One turn moves each row of this set onto another row. After a few examples, where does it send each row asked below?
K171: 6 -13 24 5 20 1 -7 0 -5 22 12 1 -6 -32 -21 -16 -7 3 -3 -4 -14 3 -16 4 -8 -17 8 21 16 24 -6 16 1
K260: -5 -1 15 -3 -14 3 -12 33 2 20 -9 0 -20 21 -4 5 -6 -19 -6 7 8 12 7 5 -1 9 -3 15 -4 26 -31 2 -14
K138: -17 -17 -12 -9 4 -2 -18 10 -22 15 -2 8 -7 6 -2 -3 -39 -6 -23 19 -5 -3 -21 -5 2 1 6 0 -23 -3 8 -10 -8
K583: 12 8 -16 13 11 6 4 2 6 22 -10 2 3 12 -4 -1 -17 5 2 11 12 18 1 7 36 5 -25 -4 -4 -1 -4 -4 2
K428: -1 -24 -1 -20 24 1 8 11 3 2 1 7 -2 -19 13 -11 -25 2 -18 -11 -7 -12 -7 6 -1 -5 18 -4 -20 3 2 -23 9
K48: -26 -22 17 -1 -4 -8 2 3 -2 -13 8 15 9 0 -5 -8 0 17 -16 0 2 -6 11 10 32 -14 9 6 -7 -16 5 -25 -5
K900: -12 3 19 -10 -1 -7 -6 10 8 7 21 -21 32 -4 -20 -10 3 -10 6 -16 -14 -16 4 21 18 10 -12 12 -1 10 6 7 -1
K802: -13 24 9 13 12 -23 -8 -8 14 2 0 23 -9 -6 1 -14 8 -5 -7 7 -24 -13 2 4 19 -9 -13 20 -13 13 17 0 -4
K17: 11 17 -13 -10 16 -1 -21 9 -10 22 13 -3 1 -1 0 -3 15 0 -11 -1 -6 1 -11 8 9 -13 8 -5 40 -14 -3 -15 9
K33: -10 -14 0 9 -24 -1 16 31 6 15 -19 0 4 1 -3 -6 -10 -2 -30 7 -5 5 0 -14 0 -21 5 1 2 -12 8 0 -4
K645: 9 10 26 12 17 11 -22 -12 -1 -1 14 -16 -7 -6 -6 -16 -18 16 -1 11 5 -15 4 -6 1 -2 -8 26 -3 23 21 -19 -3
K687: -1 -5 -12 8 -21 18 -20 8 -3 -3 3 12 -7 -14 45 -9 -17 -16 -14 -2 -16 0 -12 -3 5 9 -2 10 2 0 -19 -9 6
K782: 13 14 21 0 10 3 -29 30 0 30 1 1 -1 -12 -4 -23 -30 -16 0 8 19 -17 -3 -3 17 -1 -13 10 20 10 3 -5 9
K901: -1 23 21 -7 2 -25 11 -7 13 -12 11 5 1 21 0 -7 -17 -19 5 -3 4 -2 -3 -4 -8 5 19 7 3 11 9 -11 -8
K252: 13 0 33 6 -19 -6 -21 8 -5 -7 -3 0 -5 2 12 -7 -4 -10 2 -3 9 -19 -1 -5 11 -10 0 30 -12 -3 -22 21 -24
K459: 15 -1 23 -2 -21 -8 -10 -3 10 4 2 5 8 11 -4 -19 11 -7 -13 -19 8 -19 11 -1 11 -12 -9 25 -33 0 -6 -4 -11
K966: -5 5 15 -11 22 2 -7 -7 5 -17 12 9 8 14 7 -9 -16 -17 -12 -24 -6 -2 0 20 -15 8 21 14 12 11 -2 -7 -21
K748: 9 -27 -17 2 21 3 -21 18 21 20 16 13 11 29 0 -2 2 3 -13 1 5 -1 2 6 21 -3 -15 22 25 14 -13 -11 3
K183: -17 -14 7 6 -13 5 -15 32 -26 12 -15 -3 -4 -1 14 4 -11 -7 -9 16 -4 -7 -18 -13 8 2 14 7 25 -6 -8 12 -20
K869: -13 -29 -20 -2 8 3 -3 -9 32 15 -9 3 5 -2 -6 -23 4 -7 -6 -7 -23 7 -5 0 24 -8 0 15 18 15 -12 -5 -1
K362: -18 16 -15 3 -13 -10 -10 34 -5 -16 -5 5 15 1 -9 -6 -11 -8 -3 5 6 6 3 -17 -8 11 -5 18 -18 7 2 -9 3
K805: 10 -14 4 9 -21 7 -7 9 -13 9 9 2 -1 7 24 1 -38 8 -9 -7 -2 1 -2 36 -12 -11 -7 10 9 -9 -9 -1 -5
K544: 4 -8 -18 -6 4 13 -16 16 14 21 18 13 -22 -17 -13 10 8 14 6 10 8 -17 -3 6 2 -20 -2 20 12 -4 -11 -14 17
K584: -4 -31 -10 4 8 -3 -18 10 9 13 35 8 2 0 16 -1 -27 9 -27 -2 -4 -11 7 -3 16 3 1 3 -1 -2 0 -7 -35
K659: -7 -3 35 -14 -12 -2 -4 2 -15 -16 -15 16 1 0 -16 -15 17 1 -2 -14 4 -14 2 5 21 -14 5 4 -1 -1 -3 -24 -2
K238: 14 -21 3 -3 12 -1 -28 9 -12 14 -5 8 -3 1 -4 -24 -21 -12 4 22 -1 -15 -29 -24 0 -8 11 17 21 6 -1 -5 19
K319: -16 19 -1 10 12 10 -2 -4 18 -2 -11 15 -3 12 0 8 27 2 -6 8 -20 -2 -11 -4 19 -10 -7 15 3 10 2 11 7
K170: -4 7 -2 3 -2 -13 16 22 7 -24 5 -1 11 -5 -2 1 7 -3 6 -14 6 -4 21 -10 -8 10 4 23 3 19 4 -6 7
K867: 17 6 -2 7 -8 7 -13 14 13 -1 8 16 1 18 -22 -24 -6 2 11 4 5 -25 14 15 20 26 -15 7 15 -5 -11 2 0
K301: -4 -20 -6 -1 14 16 -21 29 -15 10 4 10 -7 4 12 10 -3 4 -19 -12 -3 -5 -3 22 -3 14 0 26 7 19 -24 6 -27
K692: -32 -20 16 -3 -12 5 -33 15 6 11 19 3 1 0 16 6 -21 -13 -16 1 1 9 -2 15 -9 -16 -14 1 14 12 7 -21 -9
K442: -14 -27 -1 3 -12 -20 -22 10 -18 -4 20 13 -8 -18 9 1 -3 -12 -10 11 -10 19 -11 12 3 3 -13 -10 -6 2 -15 6 3
K42: 13 -8 -1 -16 9 0 -21 -20 0 19 9 -31 -20 10 2 0 0 -18 -8 19 9 1 -19 7 17 -7 3 17 11 -1 -11 -10 10
K866: -2 12 20 14 6 2 -4 -6 -6 -12 -22 -11 -10 -2 0 -13 -7 3 -1 1 -6 -14 17 13 12 -6 -18 34 13 21 21 -10 -9
K882: 21 -7 -2 9 18 5 -25 2 -3 24 32 17 5 8 -14 -3 -19 7 -6 19 10 5 -12 -22 16 -4 -14 -3 -7 2 2 -11 3
K691: -7 -14 11 -17 5 -23 -16 3 4 1 4 -23 25 2 -21 -26 2 -3 0 -1 -22 -19 -19 7 4 -12 3 9 10 5 8 10 10
K504: 0 13 8 -3 -20 9 5 -1 10 -7 -1 7 7 -5 -26 -21 -16 -9 22 -1 -16 -24 -10 9 17 21 -4 4 3 -4 -3 1 -6
K391: 22 -14 -25 5 -8 5 -26 -7 14 14 13 -13 -13 -7 -21 -13 0 -10 -8 10 9 2 -2 -13 -15 -6 -14 13 17 -5 2 -5 -11
K593: 13 -24 3 11 14 26 -5 3 -10 15 -6 -3 12 7 -4 4 12 10 -5 0 -7 9 -27 -4 0 -12 5 22 31 10 -13 8 2
K678: 18 -11 23 -1 16 -10 -22 9 -3 7 18 3 -11 -9 20 -15 -6 -4 -5 -14 0 1 14 -3 10 8 6 -14 8 12 -21 -9 -35

K504 goes to -> K659
K869 goes to -> K678
Now find these:
K301 goes to -> K748
K17 goes to -> K805
K319 goes to -> K966

